One turn moves every row onto another: examples first, then more rows asked
sige: [ -6 -22   2 -16 -15   2   6   8  -3   6  -8   5  -3  -8   2  -3  12   1
  -3 -10   7  -6   4  -3  16   2   8  -3  -6]
mumem: [ 14 -13  -3   2  -8   6   1   6   8  -7  -4   0 -10  -7  -2  -1  11 -12
  -5  13   5   2   5  17  -2   2   1  11  -2]
Didof: [  6 -28 -10  -2  -6   3  -1   1   9   6 -20   9   0   4 -14   2   8  -2
   3   9   1 -15   6   8   7  28 -18   9 -11]
dev: [ -3 -12 -10 -13  -4   3  -7   0   5   0  -8  17  10   2  -4   5   0   8
  -7  -7  -2 -20  16  -3   1   7   1   7  -4]
Ludem: [  2 -22   2 -10 -11   0  -2   2   3   5   2   7  -3  -4   8   2  -2   2
  -2 -21   2  -5   5   2   1   0   2   6   1]
nerev: [  1 -30   3  -2  -7   1   0   6  -3  -8   3  12  -1  -5   1  -4   8   1
   9 -10   1   2   8 -14   2  -2   0  -1   2]
bak: [  3 -31  -8  -6  -6   6  -4  -2   0  -7 -17   9   2  -2 -16   7   5  -5
  12  14  -2 -15  13   5   3  26  -9  11 -10]
bul: [  8 -16  -2  11 -11  -2   5  11  -3  11   0  10  -6 -13  -8   1  12 -18
   0   8  18   0   4   8  10   5  -3   3  -2]
Suz: [  5  -9 -11   2 -14   1 -12   6   9  -4   1  -6  -5 -11   5   9   1   4
  -1   6   8 -15   5   9  -8   0   3  10  -7]
petun: [ 13 -27 -10  -1  -3   6 -15  16   1   8  -9   3   4  -2   7   4  13  -1
  -1  -1   5  -5  -4  12  -5   9  -2  16 -15]
tevi: [-10 -20 -12 -13  -3  -2  -4  -1   3  10 -13  12   9   7  -5   1   6   7
  -4   3   2 -16  11  -9  14   6   0  -4  -7]
Pivu: [  3 -22  -7   5 -13   0   2   5  -9   9   1   7   0 -14  -9  -1  11 -16
   5  14  15  -2  14  -7   3   2  10  10  -7]
somot: [ -6 -23  -9  -4   5   3  -5   7   0   4 -11  11  18   4  -3   2   9  10
  -3   1  -3 -10  11   0  -1  10  -8  -6 -11]
kosif: [  3 -13 -14   3 -13   0 -15   6   7   1  -6  -7  -5  -7   4  12   5   9
   1  -1   7 -19  -1   3  -9   1   1  14  -3]
Simir: [  4 -24  -8  -8   2   4   1   6  -2   0 -18  18   1   7 -13   8  13 -13
  -6   6  -9  -6   4  -3  11  18 -13   1  -1]
nebar: [ 10  -6 -12   1  -9  -1  -8   5   8  -1  -1  -4  -4 -12   5   2   4   0
  -4   8   6 -11   3  13  -9  -1   3  12  -6]
tuf: [ -2 -36  -2  -5 -10  -2   0   3   2  -6  -7  10  -7  -2   6  13   3  -7
   5   1   0  -4 -10  12   8  19 -18   5   2]
luk: [ -4 -27  -3  -6 -21   1   1   2   8 -12 -12   1  -6   4  -8  13   4  -8
   2  -4   6 -10  -7   7  10  15 -11  10   8]
sivi: [ 14 -15  -9   2   2  -4 -13  14  -3  10  -6  -5   4  -2  -2   0   8  -7
   3  -4  11  -7  -2  14  -8   5   0   9  -8]
Vopep: [ -7 -24 -10  -5  -2   3   0   2  -1   0  -7  24  17   2  -2   2   2   4
   2   2  -1  -7  21  -9   2   7  -5   7  -4]
pedum: [ -2 -25   1  -5 -10   3  -2  14   2  -8  -8  -1   9  -3   6  -5  11   6
   2  -6   3   0  -2   4   6  -4  -2  -6  -4]
mopo: [ 15 -20  -8   0   2  -1 -13  19   1  10  -7  -2   1   2   3  -1   9  -6
   3  -4  10  -5  -1  13  -6  10  -3  10 -13]
Duta: [  1 -11 -14  -4  -8  -5  -1   3   3   1 -16  19   1   1  -4  14   2   0
  -7   5  -2 -13  -4   3  15  12 -20  -2   1]
relup: [ -4 -26  -8  -6  -2   7  -1  -1  -5  -6 -17   5   9   5  -9  19  -2 -12
  -1   4  -9  -7  10   6   0  14  -8   9   4]
kel: [  4 -16 -14  -3  -6  -9   0   8  -3  10  -5  10 -19  -4   1  -5  15  -3
   9  13  14  -8   4 -14   8   3   2   3  -7]
kofiz: [  4 -23 -14   0 -11  -5  -1   5  -5  16  -8  13 -15  -5  -2   1  20   1
   7   9  13  -8   0 -17   8   5   1   6 -12]
mame: [  6 -16  -7  -7  -1  -5   0   2  -8  -7  -8   0 -21  -5  -4   0   7 -13
  13  13  10  -5   7   4   2  -1   8   6   5]
Lere: [ -9 -14 -10  -5 -12   0   5  -3  -9  -6 -14  15   0  -8 -12  24   0  -2
   1   5  -2 -17   9  -3   6  12  -9   1   3]
gibom: [  1 -27  -6   1 -14   6  -1  10  -8   4  -1   6   0 -10  -8   1  11 -16
   8  11  14  -3  18  -9   3   6  13  14  -8]
Votev: [ -2 -24 -11  -2  -9   0 -10  -3   3  -6 -13   8  -1 -10 -11  12  -4   0
  12  11   1 -27  10   4   5  22 -12  10  -1]
Vopev: [ -2 -30  -9  -1 -13   8  -6   9  -7   0  -7   8  -2 -12  -5   3  16 -10
   9  11   8  -8  14 -14   3   5  13  19  -4]
Timo: [  6 -11  -6   4   0 -10  -7  11 -10   7  -4  -2  -9  -9  -4   8   4 -11
  10  -2  17 -11  -2  15   1   3  -2   0   2]
dil: [ -2 -29   1  -6 -14  -1   5  -1  -2 -10  -7   8 -16  -4 -12  16  14  -3
   4   2   1  -9  -8  -2   9  18  -9  -4  -2]
Reri: [  6 -16 -15  -6  -3 -10   0   6  -7   8  -8   8 -15  -5  -3  -9  14  -8
  10  14  12  -7   6 -11   6  -1   6   6  -4]
Bekar: [ -3 -31   0  -9 -12   2   7  11  -3 -12  -8  15 -12  -9  -8   9  12 -12
   2  -5   2 -12  -1   2   8  23  -9  10   5]
nemi: [  0 -20 -12   1  -8  -3  -2   0   7   7 -15  13  -8  -6 -14   6   5   1
   5   8   4 -27   7  -1  10  26 -18   5  -3]

tuf goes to Bekar
nemi goes to Didof
Now find these:
Vopev goes to kosif
Suz goes to kel
bul goes to mumem
Vopep goes to dev
sivi goes to Pivu
Duta goes to Simir
pedum goes to nerev

One turn moves every row onto another: examples first, then more rows asked
dor: [ 3  5 12  1  2 -3 -2 11 -9 -6  8 -7 -5 -1  1 12 -1]
Tas: [  1   8  10   5   3   3   0  -4   1   8  15  -5   7  -7   6 -12  18]
fuso: [  2  10  12  -3   6   6   0   9 -11  -6   6 -11  -6   2   1  11   1]
lised: [ -8  16  18  -9   3  -1   1   5  -3  12   2  -9   2   6   0 -12   5]
noz: [  9   1   3   7  10   1 -21 -12  -4  15   1  -1   4  -6   9  -4  -4]
Fonef: [  6  10   8   2   3  -3  -5  -8   5   1   9   2  10 -16  18   4  -7]
mibev: [  0   9   6  11  16  -3  -9  -1 -12  12  12  13   4   5  -2  -1   0]
riv: [  3   7   4   8  13   2  -7   3 -11   9  17  13   2   8   2  -1   5]
Gafam: [  0  20   9  -2  15 -10 -19  -1  13   8   1   9   2   2   9   1  -2]
zadiz: [ -2  12   6   9   7   2  -4  -6   3  12  12  -4   9 -13   8  -7  16]
Nadu: [15  6  2  4  3  2  4 -7  6 -7 -5  5 -3 -3 10  2 11]
bogi: [ -2  10   6   4  20   1  -6  -3 -13  10  15  12   6   2   4   1   4]
lel: [ -1   4   8 -12   5  -7 -11   1   5  -6  -2  -6   4  -7  -4   1 -13]
mun: [ -5  18  12   5   2   8  -9  -4   0   8  -6  -8   3   0   0  -6 -16]
fupab: [ 4  6 11 -2  2  3 -1 15 -9 -6  9 -3 -5  8  1  7  0]
zem: [  1   2   8 -11   6  -6 -13   8   3  -6  -2  -4   8  -9  -4   4  -7]
zabaz: [ 21  14   3   8   9  -3  -3  -3   9  -2   1 -13  -3  -2   6   0  -6]
bama: [-8 11  3 -3 15  1 -1  0 10 12 -9  8 -9 10  4  0 -2]
Bog: [-10  20  14 -13   6  -3   0   3  -6   5  -3  -8   0   3   3  -9   4]
vez: [ 18  13  -1   2   7  -3  -4   0   6  -2   2 -15   0  -7   7  -1  -9]
ramu: [ -1  10   2   8  10   5  -1  -9   0   5  13  -7   2 -10   9 -11  17]
ludom: [  0  22   4  -3  14  -7 -24  -3   7  10   1   7   3  -1   7   0  -3]
Vevi: [11  5  7 -3  3  8  8 -2  9 -6 -1  3 -3  2  8  0 12]
dadi: [-4 10  6 -4 14  6  1 -1 10 15 -3 11 -5 13  5 -4  4]
dapum: [ -7   9   8  -3  19   2  -2  -6   2  14  -5   5 -11  11   5  -1   0]
banun: [ 11   0   3   8  13   3 -18  -5  -7  17   0  -2   6  -5   6  -2  -4]
mebu: [ -2  21  12   2   7   7 -12  -6   2   8  -5  -6   0   0  -2  -1 -18]
budo: [ -5  20  16  -9   2  -3   4   4  -3   9  -4 -13   4   0  -1  -9   1]
loku: [ 10   4   7  -1   6   3   4  -9   4 -13   0   3  -4  -3   8   2  12]
Dobol: [  0   9   7   4   1  -3  -5  -7   5   1   8   4  12 -17  17  -2  -5]

fupab goes to Vevi
Bog goes to fuso
Dobol goes to banun
Now find these:
budo goes to dor
lel goes to vez

One turn moves every row onto another: examples first, then more rows asked
tepiz: [  7  13  -2   2  -1  10 -21 -13   9   7  18  11   2  11   1  -8   1   7
   0   1   3]
zon: [  2  -1  -7  -7 -14   5  -4  -7  -8 -10   3   3   2   8   1  -7  -2  -4
  -7  12  10]
kasa: [  5   1   3   3 -10   0  -9  -1   3   3  11   9   3  10   8   1  -3   6
 -21  12   5]
rozu: [  7   3  -7 -11  18  14 -16  -5  12  16   5  -6 -12   0  -1 -12   5   8
 -12  13  -1]
Vuzif: [  7   1  -3  -7  -4  12 -13 -22  13   6  23   5   5   0   5 -12   2  -4
  -7  16  11]
guz: [  5   1  -4  -9   6  18 -12 -19   4  14  12   9   6   6   6 -15  -3  -7
   6  14  -5]
Mape: [  3   1  12 -14   3  -8 -16  -6  -5  13   7   0  -3 -11   5   1   4   5
   2  10   2]
kot: [  3  -4  -5  -6  12  -2  -9 -19   0   2  -6   6  -1   0  -9  -8   6   4
 -11  17   8]
lef: [  6   3   0  -2   7  20  -4 -15   3   8  15  -3   1  -9   6 -14 -10 -10
  -7  17  12]
gege: [ -3  -3  -4  -7   9  14 -13 -15   2  11  -6 -12  -6  -9  12 -11   5  -4
 -18  10  -9]
det: [ -8  -4  -2  -3  -1   2 -13   7  11  18   3  -4   0   7  10 -11   2 -14
   3   2   6]
gogu: [  3  -5  -9  -6  14  13  -7 -16 -14   9  14   1  -6  -6   6 -12  -2 -13
  -2   5   2]
nof: [ -2   2  -4   9   7  22 -12 -12  -6   9  10  -6  -5 -11  -4  -5  -3   1
  -9   6  13]
mize: [ -2  -1  -6   5  -5  15 -22 -19   6   7  17   1  -1  -2  -4  -3   9   7
  -7   6  13]
Mobik: [ 10  -7   1 -11   0   0 -19 -15  -2  12  -3 -13  -1  -1  15 -20   5   1
 -12  14   1]
Fep: [  8  -5  -5  -9   5   9 -21   7  -4  13  14  10 -10  10   0  -7   4 -10
 -12  17   0]
Tabif: [  4   7  -7   7   5   5 -15 -10  -8   2  19   3 -11  -3   2  -4   4   0
  -8  -8  11]
dogin: [ -7   3   2  -5   1  -5 -17   4   4   6   6   5  -1  -1   6   8  -1 -10
   5  13   5]
dipos: [ -6   4  -2  -2   4   9  -5   8   6   3   6   3   3   5   7  12   4   1
 -13   8   7]
Silag: [ -2   2  -5  -7  12   5   5  -4   4  16   6  12 -14  10   5  -9   8   0
 -11   7   8]
vud: [ -9  -3  -2  -3   2  13 -13  -6  16   5  -3  -7   0  11  16 -13   8   0
  -7   4   2]
niras: [-15  -4   0  -3   2   4 -25 -11   3   6  11 -13  -2  14   2  -7  -1  -2
  -9   1  -4]
Dad: [ -2  -5   0 -10   4  -7 -25  -7  -2  13  18   2   2   7  10 -22  -1   3
 -14  14   1]
Fivom: [ -5   5  -2  -4  -3  20  -4  -1  12  11   3   2   4   5  18 -10  -1   3
 -12  17  -7]
pagap: [ -6  15  -3 -14   6  -3  -5  -4  -8  17  10  10   4  -5  10 -11  -5  -1
 -15  16   6]
tav: [-18  15  -2  -8   5   8  -6  -9  -2  12   4  -5  -1   3   3   5  -7  -6
  -9   2  -1]
vuko: [  5  -7   1   0   2  -4 -19 -14  -7   3   2  -5  -6  -3   2   0   4  -1
 -27   6   3]
mev: [ -4  11   2  -3   0   2   1 -18   0   0  -3  -6 -10   5   1 -12   6   3
   0   3  -5]
lova: [  8   3   1  -6  -7   6 -26  -7  -8  -3   6  -7  -5   5  -2 -10   2  -5
  -1  13 -12]
gat: [  5   5  -8 -12 -10  20 -10   6   4   5  14  -9 -10   8   9 -10  -2   1
  -8   8   2]
telu: [ 13   0   0 -10   2  -4 -11  -1 -12  10   6  -1   2  -7   6   6   0   1
 -18  17   5]
lunu: [  2  -7   9 -12   2  -1 -12  -4   1  24   4  -7  -2  -2   7 -18   8   0
   0  -1   3]

niras goes to Dad
det goes to lunu
Now find these:
nof goes to mize
Tabif goes to tepiz
gat goes to rozu
telu goes to dipos
Silag goes to mev
gege goes to vuko

One turn moves every row onto another: examples first, then more rows asked
Kov: [ -8   2   6  -7   7  -4  -9  -4   4   5  -5  -1  -7  -4 -12   6   5  16
   5  -2   0   6   6   3  11  -3]
dalaf: [ 15   1  -1   3  14 -12  -6   3  -2   5   1  -6 -13  -9  -1 -15   3   3
  -6  12   4  -1   0  -4   2   2]
buko: [  2 -10   9   9  -5   5  -2   7   3   0   9   4  -5  -5   3   6  -2   6
  -2  -8   1  -2  19  -8  -6  16]
sepa: [ -9  -4   7  -2   4   2   0   2   5   7   5   9  11  -6  13  10   5  -1
  -6 -10   1   6  -4   9  -7   5]
vula: [-11  -7   4   9 -12  -6   5   5  -7 -11   2  -8  10  -2   0   0  -4  -7
  -1 -14  -1  -3  -2 -12  -5  10]
Zuf: [ -6  -7   5   9 -12  -4   5   5  -3 -10   1  -7  12  -4  -2  -1  -4  -7
  -2 -11   0  -5  -1 -17  -4   7]
bez: [-13  -3   9  -3   4   1  -1   1   4   8   4   4  13  -9  11  12   3   1
  -3  -8  -1   7  -6   9  -8   3]
bot: [  4  -6 -17  10  -6  -7  -1  17   4   4  -6 -11  -6   6  -1  -6  -8 -13
  -6   1   5  -1   8   3   0  10]
momi: [  3  -5 -17   9  -5  -8   0  14   5   7  -9 -13  -3   5  -4  -5  -8 -15
  -4   2   4   3   6   4   1   6]
gep: [ 10   4  -1   1  14 -11  -6   2   2   7   0 -10 -15 -11   0 -15   1   0
  -3  11   7  -2  -4  -1   2   2]
gego: [  5  -1  -1  -7   8 -20 -10   6   1   1  -9  -6  13  -8 -11 -11  -9  -8
  -3   3  -7   5  -3  -3  -1   2]
fel: [-10   7   1 -11   1 -11  -9   0  -7   1 -17 -14  -7  -4  -1   3  -7   2
   1   8  -1   0  -4  11   1   3]
fatum: [  2  -6 -18   7  -4  -9   1  15   2   8 -10 -10  -3   5  -5  -6  -7 -15
  -4   0   8  -4   6   0   1   8]
gubi: [  6  -7 -13   6  -9 -11  -1  12   7   4  -7 -10  -4   6  -3  -5  -5 -17
  -5   4  10  -1   9   1  -3   9]
gufos: [ -9  -4   5   4   3   4  -3   1   6   7   4   7  12  -6  11  14   4   2
  -3 -11  -1   7  -4   9  -6   5]
Zuk: [ -3   1  13  -4   2  -6   3  -2  -8   3   3  -9 -14   2  14   8   2   5
  -5  -7   4   0   6  11  -1  13]
bep: [ -6  -8   2  11  -9  -5   3   6  -9  -9   2  -3  14   0   0   0  -2  -8
  -1 -11  -2  -5  -4 -14  -3   8]
sukif: [ -3   2  10  -6   5  -6 -10  -4   9   3  -3   0  -9  -5 -11   7   7  15
   5  -5   8   4   3   4   9   0]
Leki: [  7  -9  -6   5  -3  -3  -3   9   7   4   5   6  11  -6  -6  -6   4 -15
   0   2  -7  10  15  -6  -2   5]
ramal: [ 10   2  -1   3  17 -13  -8  -1   6   4   1 -10 -11  -8   1 -14  -2   2
  -6  12   3   2   1  -5   0   0]
kad: [ 11   2   0   5  17 -14  -8   3  -3   5   2 -10 -13  -9   0 -14  -1   4
  -3  10   3   0  -5  -2   2   3]
doba: [ -5  -7   6   8 -13  -4   3   8  -9  -9   1  -2   9  -5   0   0  -3  -8
  -1 -10   2  -7  -4 -12  -5  15]
tem: [ -9  -4   6  -1   5   2   1   5  -2  10   3   6  11  -7  10  11   3   2
  -3 -14  -3   5  -5  12  -5   7]
Sug: [ -6   0   7  -8   4  -6  -9  -2   4   4  -6   5 -11  -3 -12   8   8  16
   6  -3   8   3   5   4   8   2]
Bov: [ -3   0   8 -10   6  -6  -9  -3   7   7  -7   5  -6  -4 -13   7   5  14
   4  -1   8   6   5   2   8   0]

dalaf goes to Bov
bep goes to fatum
doba goes to gubi
Now find these:
buko goes to Leki
sepa goes to Zuf

